In the rows, 128 means zero.
Which row each row swaps with, under one turn or mirror:
nin: [107 159 125 139 147 126 107 161 106 130  83 135 124 104 137 164 116 119
 142 124 118  98 146]
nadu: [132 154 155 125 135 123 114 117 129 101 106 127 172 127 139 137 139 104
 167 127 171 149 132]
sotin: [139 144 143 157 152 119 135 139 121 113 108 107 148 116 135 133 167 108
 152 137 165 145 156]
lef: [145 137 136 140 126 125 109 101 136 133 111 121 152 129 115 134  96  51
 141 128 135 117 133]
leta: [ 94 143 122 126 143 103 132 129 121 122 112 142 116 141 125 136 156 101
  89 130 151 130 156]
ziv: [ 94 155 119 134 162 104 138 127 116 120 113 156 125 122 128 144  98  63
 176 138 143 121 124]
sudiz: [107 157 108 107 148  93 136  97 143  95 133 143 142 106 122 149 121 102
 129 108 122 122 137]
dul: [135 146 155 131 122 127 142 125 115 148  91 138 142 148 111 138 131 117
 182 135 159 111 106]
fof: [111 136 154 150 132  79 151 132 137 131 138 119 132 142 135 141 116  88
 131  91 147 128 128]
zekug: [139 174 114 165 140 112 158  94 141 104 128 153 134 120 143 131 127  88
 114 144 133 119 131]
Kog: [106 175 124 155 177 105 140 141 112 127 102 145 106 119 132 165 139 124
 116 126 148 116 127]
peken: [153 157  96 130 170 117 132 114 113 125 121 130 109  87 128 143 124 117
 137 128 107 102 135]
godog: [133 143 114 124 141 140 103 108 133  91 102 150 124  85 133 127 145  88
 133 147 122 125 132]
Farot: [ 69 155 134 147 141 114 165 128 130 122 100 114 118 109 140 151 100 127
 113 132 131 116 123]
bibus: [152 136 150 132 155 132 123  96 122 137 107 155 100 145 114 139 111 146
 139 149 152 124 125]
dal: [167 132 151 151 151 126  96 115 128 107 118 115 114 117 152 129 139  96
 114 129 142 128 115]
Lat: [138 177 110 108 150 119 132 104 113 119 114 149 121 113 117 154 104 131
 161 128 120 103 104]
vidi: [135 136 139 147 106 121 136 116 128 106 121 129  89 109 164 123 133 115
 107 131 118 121 119]
tesu: [121 141 137 133 147 115 125 111 128 107 108 117 166 117 122 131  61  76
 126 127 141 140 136]
Vud: [148 131 135 117 138 119 149 136 120 129 103 132 155 132 138 140 155 137
  98 139 142 116 117]
luga: [ 68 142 141 146 134 112 143 103 116 127 114 133 108 122 146 150 111  75
 161 134 147 134 139]
doluf: [145 143 126 127 166 110 138 107 126 111 130 139 158 110 108 144  94  62
 153 122 125 117 116]
zirom: [141 143 145 141 139 123 132 112 121  87 112 130 148 119 122 123 106  95
 175 150 150 171 127]
revu: [120 124 155 154 138 104 132 103 126 125 134 107 128 156 127 115  96 108
 146 142 131 133  95]
puza: [152 143 125 130 130 131 138 142 118 129 111 167 109 105 119 144  98 127
  98 144 120 131 123]
rud: [115 131 137 141 160 103 126 126 133 106 127 165 144 101 160 163 105 105
 138 121 165 153 126]
Fugat: [155 149 136 119 182 128 120 115 119 124 113 144 125 141 107 137 153 111
 104 138 146 115 143]
Gar: [107 148 137 142 121 116 163 149 112 152  86 124 140 122 122 166 107 120
 154 123 141 105 111]
Sumuz: [143 114 162  99 157 118 141 148 122 126  84 148 152 135 138 149 121  98
 141 112 150 114 151]
puv: [129 146 139 124 138 131 140 125 118 119  99  91 106  89 160 142 110 120
 114 141 104 118 126]
bina: [142 157 147 165 151 117 153 135 128  93 123 149 119  93 170 150 136 110
 135 125 138 128 116]
Defi: [101 147 139 130 153 121 146 122 130 132 101 140 118 125 136 138 183 130
 162 129 136 117 125]
tidom: [140 151 170 140 141 136 164 130 118 129  77 119 159 127 117 151 110 131
 161 132 145 115 129]
gadek: [126 157 121 119 135 122 113 111 132 120 101 159 161  96 139 153  89  72
 152 119 138 114 127]
roni: [130 141 162 153 147 102 141 122 150 143 133 153 136 146 144 128 138  97
 127 116 149 152 148]
lesop: [119 148 131 149 163  94 137 117  96 149 116 155 151 147 123 141 122 107
 123 147 176 126 137]
koveg: [131 143 163 144 127 127 136 112 125  89 109 127 109  87 161 124 157 109
 136 121 125 127 129]
zubil: [144 149 137 135 111 128 130 132 116 115  92 124 114 118  99 142  77 112
  95 136 130 115 137]
Nub: [137 139 148 164 142 119  93 132 117 126 123 120 117 139 127 124 144  73
 169 132 133 115 127]
Vanum: [122 147 127  95 174 108 144 108 119 134 102 137 137 125 121 151 100 144
 161 117 117 127 130]
bif: [138 150 139 118 110 142 139 116 113 141 102 143 121 102 130 140 124 105
 147 141  89  95 112]
Betu: [106 159 122 134 167 119 157 118 123 141 102 114 115 141 119 146 105 110
  96 131 120 105 152]
taze: [144 139 147 114 154 130 137 136 123 129  96  96 131 108 137 142  76 129
 160 129 123 104 145]
sig: [ 97 149 132 138 161 104 142 125 117 124 128  96 118 138 117 129 148  71
 126 149 147 145 139]
pev: [110 135 129 107 149  90 140 129 151 112 120 111 127 132 123 133 137  96
 141 109 170 113 166]
nuko: [118 149 121 140 150 121 120 106 125 114 123 123  88 118 134 135  69  98
 162 137 120 106 131]
bolem: [140 143 154 128 104 129 149 111 129  94 102 113 130 131 109 129 144 146
 145 143 146 131 124]
rafe: [142 136 137 115 149 117 126  98 155 128 120 165 131 117 154 132 122  94
 105 108 112 130 138]
kagir: [107 163 131 101 162 100 123 110 146 126 108 143 136 126 132 146 137 100
 139 131 157 156 168]
ketan: [163 136 143 154 131 117 126 104 107 129 115 145 136 102 169 134  90 119
 124 140 138 116 114]
masu: [148 153 140 149 142 122 162 121 120 103 109 167  99 125 125 134  92  74
 165 139 133 108 130]
tedo: [157 145 135 113 119 120 139 124 122 113 114 135  90 103 141 139 122 130
 158 151 130 145  98]
nove: [119 143 131 138 164 103 142 140 121 113 131 108 138 126 106 131  99  71
 177 143 157 136 141]
vosir: [ 95 153 146 130 128 118 136 128 125 133 107 141 166 125 125 140 156  64
 149 134 139 132 147]
posa: [100 115 155 121 147 114 115 156 114 122 101 102 139 140 133 145 115 114
 153 132 171 135 143]
Mefir: [139 115 148 159 129 119 148 142 124 101 127  95 128 122 150 129 119  81
 115 136 138 142 108]
getor: [115 126 168 143 114 124 135 122 117 116 111 132 142 152 137 111 113  88
 117 148 168 127 105]
lodo: [ 88 146 131 132 152 112 125 129 121 115  94 126 156 120 126 151  70 123
 107 140 134 130 132]
foran: [114 101 148  97 120 141 110 115  97 136  92 115 112 117 131 143 110 102
 131 144 131 119 126]
nura: [121 113 145 128 136 121 114 103 134 114 128  93 129 136 116 111 118  80
 107 143 137 131 110]
Gog: [145 141 124 128 111 122 147 129 133  91 108 111  88  96 124 130 102 120
 143 137 143 100 130]
Zodo: [104 152 127 110 165 111 132 116 105 111 109 146 107 115  99 135 168 104
 117 129 134 117 141]
gat: [ 92 152 133 121 145 112 147 110 118 133 109 155 129 128 145 138  81 105
 101 124 129  91 115]
gusi: [119 140 153 136 141 108 168 128 111 141 106 109 133 148 111 135  85 130
 153 127 137 117 102]
sel: [127 138 154 155 126 130 125 120 149 103 103 113 114  96 146 133 138  95
 153 124 128 158 161]
mafir: [115 132 109 106 157 109 135 137 114 136 113 129  94 114  93 151 144 117
 139 125 114 128 134]
Kipin: [142 122 168 108 138 146 115 128 116 133  74 120 135 132 143 130 105 115
 162 140 138 111 128]
kibit: [127 149 145 148 121 123 164 145 122 121 100 166 114 131 114 134 144 124
 124 152 150 151 115]

gat is swapped with getor
leta is swapped with vidi
puza is swapped with roni
peken is swapped with sotin
kibit is swapped with rafe
zirom is swapped with Vanum
nove is swapped with taze
ziv is swapped with Kipin
Defi is swapped with godog

Which row each row swaps with, under one turn or mirror:
Lolel: [122 144 107 172  86 150 108 138 147 112 118 139 124 121 141 120 125  93
 122 177 113]
Busot: [121 132 151 137 110  79 141 110 140 120 125 156 117 123 124 110  96  98
 109 144 157]
fogov: [110 135 147 144 107  81 144 123 148 127 115 148 125 110 129 111  84 108
 103 138 152]
dugin: [ 92 116 106 155 106 178 112 136 118 116 126 167 136 117 108 134  94 119
 112 172 107]
Sef: [147 121 142 122 115 126  95  99 119  84 138 136 137 142 135 144 105 121
 128 119 153]
tez: [112 113 112 137  94 134  97 128 160 118 136 109 151 115 154 157  60  99
 112 156 137]
zediv: [143 119 146 126 127 134 100 102 125  97 146 142 123 138 128 142  98 132
 136 128 169]
petib: [116 136 136 114  72 135 108 128 107 126 156 128 109 129 133 122 102 150
 128 142 132]
tuf: [ 91 119 133 124  95 131  92 103 111  87 131 149 133 113 117  94  97 112
 128 119 115]
kirod: [105 104 130 135 111 129 103 129 165 123 136 140 139 135 103 120  62 142
 123 149 119]
dava: [105 117  92 123 106 145 143 104 139 124 120 151 122 129 123 136 112  98
 112 159  83]
von: [117 112 122 157  85 126 132 107 108  82 135 137 124  86 126 118  91 130
  81 136 109]
sesiz: [140 121 147 126 125 139  96 104 145 104 140 147 126 143 118 134 105 134
 139 130 171]
sife: [144 120 142 125 128 126  93 106 126  82 140 136 132 136 136 135 113 121
 134 121 161]
zeda: [123 119 149 154 105 135 126 174 137  91 135 139 111 139 131 135  94 103
 117 155 150]
Gan: [156 106 121 176 131 149 130 123 121 119 124 156 134 106 139 146 111  91
 106 175 145]
beres: [150 108 121 168 127 150 131 119 115 117 119 158 121 103 138 157 122 104
 117 182 138]
mebu: [ 85 137 124 147 100 110 123 137 149 120 117 129 152  91 127 130  71 140
 108 152 125]
ropu: [ 96 109 111 145 113 171 125 130 123 113 128 169 129 130 101 130 101 113
 109 180 102]
kikam: [133 108 119 152  91 132 123 106 102  90 137 139 125  80 125 127  91 133
  78 141 117]
Tasa: [168 110 128 175 112 143 117 122 124 121 104 151 138 104 135 131  93  95
 117 174 155]
Badi: [115 111 120 151  81 133 130 103 107  94 133 134 123  89 127 122 100 127
  77 123 114]
dudaz: [ 91 138 136 139 108  98 138 132 159 123 106 134 139 100 130 122  72 109
 110 157 140]
sevo: [147 125 144 126 103 123  96  97 112  78 129 138 138 142 143 150 108 108
 128 126 147]
dev: [106 137 132 132  94 134 135 114 129 139 126 128 121  90 131 139  96 105
 115 206 140]
morop: [118 125 127 121 101 127  79 104 147 135 153 115 154 129 149 135  75  96
 122 133 136]
gov: [149 103 100 156 124 154 120 109 125 114 122 155 125 114 141 165 125 117
 101 173 131]
butiz: [ 97 121 129 161  97 142 112 136 170 140 126 139 131 136 101 111  85 131
 104 163 132]
mor: [ 98 101 126  92 115 121 118 114 146 131 137 148 134 128 139 109  77 120
 154 142 129]
lon: [130 117 115 123 101 158 114 131 116 110 132 102 125 117 109 131 125  78
 123 125 125]
Lefu: [144 106 120 151 111 127 115 102  98  81 141 142 127  82 137 126  86 129
  84 154 123]
gova: [115 141 114 149  88 146 111 140 141 118 119 122 128 140 119 115 135  88
 124 137 122]
mutat: [132 107 113 103 127 150 124 127 113 110 130 101 140  91 124 141 105  89
 112 137 136]
Vofog: [161 111 123 178 119 141 129 122 126 118 109 156 130 102 137 139 103  95
 112 181 146]
modim: [138 108 139 131 130 134  97 105 149 113 136 147 124 148 120 136 113 132
 132 136 175]
Midub: [152 102 112 159 124 151 128 112 128 118 120 158 128 103 146 170 119 111
 115 178 126]
dod: [136 109 110 157 123 140  90 109 117  98 139 156 129  87 160 122 102 121
 112 185 134]
rodu: [ 89 123 116 149 102 170 121 134 121 111 124 170 137 116 109 129  99 116
 106 178 100]
zik: [ 92 121 122 137  71 144 150 102 131 128 137 136 112 121 130 110 105  91
 112 121 118]
tana: [135 128 154 142 123  89 133 110 123 117 134 165 114 128 126 100 105  92
 112 148 154]
Teka: [104 121 123 157 110 117 128 133 132 130 111 178 137  99 148 119  61  86
 109 170 122]
mese: [103  98 113  92 127 123 113 119 145 123 134 149 136 138 128 121  75 129
 148 146 123]
puf: [ 92 106 116  96 121 121 119 116 145 128 131 150 131 137 138 119  86 112
 157 141 135]
litep: [113 132 144 136 112  81 147 115 140 129 126 151 131 109 122 104  84  98
 103 135 149]
Fifo: [ 99 114  92 105  96 130 127 101 143 121 127 124 129 124 147 143 111 114
 109 138  98]
buf: [100 115 120 142  68 150 133 112 114 108 134 128 120 112 129 116 103 116
  97 110 103]
ruf: [125 138 143 132 125 122  93 101 120 122 154 170 123 142 141 112 114  95
 122 147 158]
Momis: [121 123 132 147 107 125 114 169 153 104 127 124 130 127 141 157  66  97
 118 163 146]

sesiz is swapped with Midub
mebu is swapped with zik
modim is swapped with gov
zeda is swapped with mutat
Vofog is swapped with Sef
dev is swapped with petib

